(in the rows, 128 means zero)
Each path is a new rotation, seen through one point. The rows after it are directions, each followed by how far the rotation turns it, in degrees each step (0 if it stays put).
Each turn is a multiple of 5 degrees from 10 to 175, or 0.
Each row of a path follows its step; steps can be skipped.
Path 1:
step 0: [132 133 126 126 126 143 134 134 125 126 126 131 134 126 132 132 124 124
 129 124 123 137 125 139 141 135 118 131 132 135 132 132 113 131 126 132
 130 134 118 139 126 135 129 117 132 139 125 120 123 127 121 131 119]
step 1: [143 128 134 121 121 134 121 123 121 126 126 137 130 144 121 131 127 123
 133 125 138 118 140 131 127 141 133 133 130 131 132 134 121 133 126 131
 128 131 133 136 135 126 131 130 122 135 120 123 126 129 132 131 116]
step 2: [124 141 123 133 122 132 133 122 128 121 122 144 128 138 133 128 132 121
 134 129 133 131 121 130 131 145 125 126 128 132 131 126 120 137 128 141
 124 130 120 123 133 130 129 117 127 118 129 134 130 136 126 136 124]
step 3: [140 142 129 125 129 127 128 136 127 124 126 129 129 141 137 127 140 125
 129 122 120 116 124 133 129 132 128 135 123 139 132 120 120 120 133 134
 126 127 120 136 136 127 130 135 120 125 127 114 127 131 129 135 130]
step 4: [139 139 133 135 112 123 135 130 137 126 136 140 123 130 137 128 130 129
 127 122 138 126 128 132 134 127 131 122 129 129 126 127 124 126 128 141
 121 131 126 135 136 131 123 133 125 121 130 136 117 118 128 125 116]
step 5: [132 131 119 138 134 127 129 133 133 127 130 137 120 132 127 134 132 137
 126 122 124 130 125 130 125 136 142 145 123 125 137 130 117 122 124 129
 131 135 125 125 136 120 127 137 125 115 130 128 125 126 119 136 120]
step 6: [129 135 136 138 120 129 139 125 137 126 127 132 128 130 128 130 137 129
 112 122 120 129 126 140 132 127 127 137 131 129 123 138 119 123 124 127
 123 141 124 132 140 130 131 127 134 125 127 128 135 118 136 125 136]
step 7: [139 137 133 135 129 122 132 120 129 132 129 129 131 128 121 131 127 128
 129 120 130 132 118 126 133 137 133 133 125 134 127 127 121 120 125 123
 131 143 121 131 123 116 127 135 122 144 124 137 129 116 123 129 119]
step 8: [128 126 126 133 137 121 135 126 141 114 132 137 133 129 123 131 124 124
 128 121 135 121 121 128 126 134 124 141 123 122 123 137 124 134 123 124
 129 129 119 129 141 129 138 120 130 135 122 129 133 124 132 125 116]
step 9: [128 130 122 127 132 128 125 128 131 130 126 140 128 129 129 123 126 132
 130 123 122 120 128 131 133 140 134 131 131 147 125 126 117 119 127 119
 124 135 116 131 130 128 130 107 131 136 126 128 128 124 122 119 130]
step 10: [137 133 134 124 128 136 138 129 126 118 124 129 127 133 136 130 124 127
 137 129 132 119 127 137 129 139 124 132 133 127 132 141 121 128 130 115
 125 128 117 133 119 130 130 127 118 131 126 130 121 123 140 119 117]
Directions:
[129 130 127 130 130 129 125 127 132 129 127 129 129 125 126 125 127 129
 124 128 129 129 126 129 127 128 128 130 130 129 129 131 130 131 128 125
 128 129 129 128 127 130 128 127 129 134 124 128 128 129 127 129 127]	40
[127 128 127 127 128 126 128 127 130 129 132 127 133 129 127 127 125 127
 127 127 125 130 127 131 127 126 131 129 126 128 127 128 128 129 126 126
 130 129 127 126 128 125 128 128 128 126 126 129 127 123 128 126 130]	35
Path 2:
step 0: [134 134 135 121 127 127 124 133 123 118 124 126 132 129 124 137 112 133
 115 128 134 147 116 124 137 130 123 137 129 130 128 132 121 132 122 128
 133 127 131 130 126 133 126 132 130 133 128 125 125 142 131 119 119]
step 1: [120 131 132 133 133 126 127 135 130 117 135 142 127 111 120 132 135 117
 127 125 115 130 124 126 132 133 132 125 125 134 130 129 117 130 117 131
 128 134 125 133 130 122 136 117 136 117 138 128 123 127 134 126 131]
step 2: [124 134 131 135 130 127 125 122 124 124 126 132 144 127 125 121 136 129
 128 138 138 128 115 132 141 119 136 113 130 127 138 124 130 120 124 127
 123 123 125 136 126 129 120 134 120 125 130 128 126 130 120 119 117]
step 3: [132 131 131 130 127 134 114 133 124 125 131 140 128 125 124 133 127 139
 132 112 118 133 125 135 121 128 125 136 134 135 129 127 126 135 132 132
 131 128 123 138 134 132 110 136 130 123 122 120 117 126 119 131 120]
step 4: [126 129 126 133 129 125 138 136 135 113 132 116 119 126 124 132 125 130
 134 127 120 140 117 127 125 138 127 123 122 125 133 123 126 128 122 126
 124 129 131 133 127 120 121 124 115 120 122 122 136 132 129 109 126]
step 5: [118 122 132 121 131 118 122 132 130 127 124 123 129 120 129 140 133 132
 133 138 130 128 118 125 133 120 121 126 123 137 127 134 136 127 121 123
 132 129 124 142 126 143 121 125 134 117 143 121 126 127 127 132 125]
step 6: [119 129 130 133 123 122 134 131 125 124 131 132 122 126 124 114 120 135
 129 112 135 132 125 126 139 115 135 123 133 133 123 129 126 129 123 130
 134 131 119 139 142 122 121 138 132 132 132 129 128 137 133 120 125]
step 7: [119 137 129 136 130 123 116 136 126 111 131 132 132 126 131 133 119 126
 128 126 127 139 127 140 133 126 124 134 128 123 135 112 116 124 123 128
 131 132 131 129 128 134 129 129 117 125 134 124 135 128 117 138 133]
step 8: [129 147 127 124 133 121 123 140 127 132 126 128 133 122 132 129 135 131
 130 135 126 139 126 114 126 131 126 121 128 129 121 120 125 132 122 126
 120 130 127 131 123 119 123 137 129 121 135 122 109 133 131 116 125]
step 9: [125 130 139 131 146 139 127 129 132 118 123 131 124 120 121 124 122 140
 135 126 129 126 123 131 134 131 125 125 133 131 134 140 131 118 122 143
 127 129 125 136 124 129 124 126 134 122 133 134 125 136 115 123 129]
step 10: [125 129 123 141 125 122 136 136 129 134 126 136 133 128 123 127 123 127
 139 126 122 140 113 132 128 122 135 119 134 135 134 118 135 127 119 127
 131 126 134 129 136 132 129 132 136 116 118 117 131 123 126 134 123]
Directions:
[126 130 131 127 126 130 131 128 129 129 126 129 126 128 130 129 130 127
 127 130 127 126 127 129 128 131 124 126 128 128 127 132 128 127 125 131
 129 130 129 128 126 127 129 126 127 128 132 124 127 128 130 126 128]	95
Path 3:
step 0: [129 131 129 135 128 120 123 128 123 119 118 134 135 135 124 135 130 129
 115 132 134 124 136 116 130 125 122 129 135 125 137 123 129 131 128 126
 137 115 129 122 124 131 134 127 142 121 127 119 124 129 126 137 130]
step 1: [136 122 129 119 125 129 131 134 118 129 122 132 142 140 128 131 121 130
 125 123 126 127 129 127 131 131 120 131 119 128 132 124 133 123 130 127
 137 136 130 119 132 132 130 132 122 113 133 125 128 133 120 127 110]
step 2: [133 129 135 133 126 133 129 131 113 121 131 133 134 133 126 132 125 126
 120 137 126 122 144 124 125 135 131 142 130 128 125 123 129 125 121 128
 115 124 125 127 135 127 120 127 132 121 137 124 114 130 128 125 131]
step 3: [124 130 132 129 115 122 128 118 125 127 120 139 127 132 124 125 120 124
 129 125 126 131 137 119 133 134 125 138 127 126 125 134 138 131 128 128
 130 127 121 129 127 140 121 129 139 117 123 128 134 139 117 134 124]
step 4: [128 123 126 126 123 130 127 132 133 127 139 126 125 136 119 129 130 125
 114 126 131 132 138 124 140 128 134 131 129 130 136 128 135 119 121 124
 131 121 125 122 136 130 132 139 127 107 131 122 127 131 131 125 123]
step 5: [134 130 130 132 123 136 141 137 126 118 130 133 134 133 116 128 123 129
 124 133 134 129 134 134 123 140 118 132 134 123 128 130 128 122 129 129
 139 126 117 129 123 140 125 120 134 122 123 126 124 135 136 128 124]
step 6: [141 130 133 125 118 124 124 129 124 130 135 128 127 134 131 122 117 127
 129 120 123 123 135 124 135 120 137 141 125 121 123 127 128 120 130 127
 135 116 127 122 124 134 121 125 126 121 128 130 117 137 133 139 121]
step 7: [128 131 131 138 127 132 133 133 126 117 127 129 132 137 123 130 132 126
 130 130 138 126 128 126 137 125 125 142 136 117 125 121 124 129 125 123
 133 122 135 129 137 135 133 145 137 121 127 129 127 140 123 133 131]
step 8: [132 125 131 124 124 131 137 138 122 122 124 133 118 140 124 120 120 127
 133 124 130 118 129 131 140 127 118 131 120 133 129 129 135 120 138 126
 126 135 120 127 135 134 120 135 130 119 131 125 128 125 135 135 122]
step 9: [134 141 129 133 127 125 125 128 120 124 126 128 127 143 117 124 130 129
 121 135 132 124 135 126 130 125 135 129 126 122 130 123 126 131 123 128
 127 114 120 129 122 135 121 132 133 125 134 109 123 125 134 136 132]
step 10: [129 136 133 126 123 119 132 122 130 124 122 130 135 144 122 122 124 129
 127 122 127 120 124 135 134 138 127 131 124 118 126 128 124 123 131 131
 139 130 133 127 129 136 121 133 125 119 124 123 132 135 114 124 115]
Directions:
[128 127 131 127 127 126 130 129 130 127 129 130 129 132 128 129 127 128
 130 124 127 130 127 127 126 133 126 128 129 128 130 129 128 131 130 129
 129 130 128 128 129 130 128 129 130 134 126 128 128 128 126 129 128]	155
[128 126 128 129 128 127 129 128 127 129 125 132 126 126 129 128 127 129
 128 129 127 128 128 127 127 123 129 125 131 127 126 130 132 127 129 128
 128 127 128 127 126 131 124 126 133 130 129 128 126 125 129 128 127]	125
[127 129 129 130 126 129 129 129 124 128 128 126 129 128 132 126 128 129
 129 127 124 129 127 129 127 126 131 130 130 130 125 128 128 128 130 126
 126 130 129 129 132 129 128 129 131 128 129 131 128 132 125 127 131]	80
Path 4:
step 0: [125 136 124 121 129 124 131 127 126 127 130 118 129 122 134 126 119 131
 140 127 126 127 119 128 123 133 129 121 135 133 145 121 131 129 135 129
 120 123 113 131 121 133 138 135 113 125 121 131 129 131 129 125 118]
step 1: [118 128 138 117 132 121 140 125 130 125 127 126 133 128 139 124 124 128
 137 132 128 134 136 133 136 126 127 113 122 116 127 139 128 130 136 126
 125 128 130 132 131 133 130 135 124 130 133 142 131 135 129 119 134]
step 2: [116 134 122 132 130 131 128 131 129 119 131 132 137 140 124 135 132 124
 122 136 128 129 127 139 135 128 118 126 126 128 126 140 121 122 130 125
 122 129 119 136 114 133 126 143 122 130 131 128 121 127 136 128 122]
step 3: [127 127 126 141 124 129 127 124 133 125 134 124 117 126 130 126 123 129
 135 122 129 124 127 133 130 119 126 126 136 130 140 139 123 121 129 122
 112 122 123 132 133 115 124 137 124 124 120 134 117 128 128 118 131]
step 4: [138 137 131 131 126 121 139 127 122 127 119 133 135 135 135 136 128 126
 129 135 127 118 131 132 128 125 128 128 131 133 140 124 133 122 130 127
 119 133 132 141 135 127 135 129 129 125 134 140 131 139 140 117 132]
step 5: [128 126 132 127 117 133 128 128 122 118 128 123 124 135 137 123 132 123
 132 135 125 140 134 144 127 129 123 134 126 132 128 139 125 133 116 132
 122 133 128 138 131 139 138 127 125 134 120 127 125 134 137 129 131]
step 6: [133 133 126 135 140 133 120 132 120 118 134 131 130 125 133 125 131 132
 136 123 130 126 131 147 130 133 127 123 131 128 140 138 131 127 126 124
 133 118 124 129 135 125 133 130 132 123 141 123 115 129 133 133 131]
step 7: [137 137 130 125 130 123 134 126 126 129 119 135 128 133 128 123 124 133
 136 116 119 127 130 141 127 128 129 137 130 133 133 131 135 133 145 122
 127 138 116 130 125 122 126 126 116 124 120 124 125 133 134 130 132]
step 8: [132 132 131 125 128 117 141 123 125 125 129 119 125 122 137 130 132 137
 126 145 131 137 136 136 131 129 130 128 129 127 132 128 130 142 137 125
 129 122 124 123 129 130 136 136 127 127 122 119 123 137 134 119 119]
step 9: [120 127 126 128 127 135 137 124 114 134 136 132 130 131 129 131 121 131
 133 128 127 136 140 133 140 142 125 130 125 125 125 141 124 121 130 115
 132 120 124 132 124 133 135 125 123 114 131 133 125 128 131 124 123]
step 10: [122 130 126 131 127 132 126 130 136 118 127 137 140 129 122 131 132 132
 129 122 132 129 132 136 122 142 125 118 126 132 132 135 129 128 137 124
 115 130 132 127 129 121 131 132 115 120 118 119 122 124 126 113 126]
Directions:
[128 128 129 128 128 128 130 125 129 130 126 127 126 126 127 128 126 129
 130 130 128 126 127 127 129 128 128 129 122 129 129 127 131 131 130 130
 126 130 129 127 128 132 129 128 130 130 129 129 127 132 130 127 128]	100
[130 130 128 125 129 127 124 126 128 129 130 127 130 126 128 125 126 128
 129 129 125 127 129 131 128 128 129 131 127 130 128 126 128 128 128 125
 133 128 128 126 129 128 128 125 129 129 127 124 129 129 131 127 128]	40
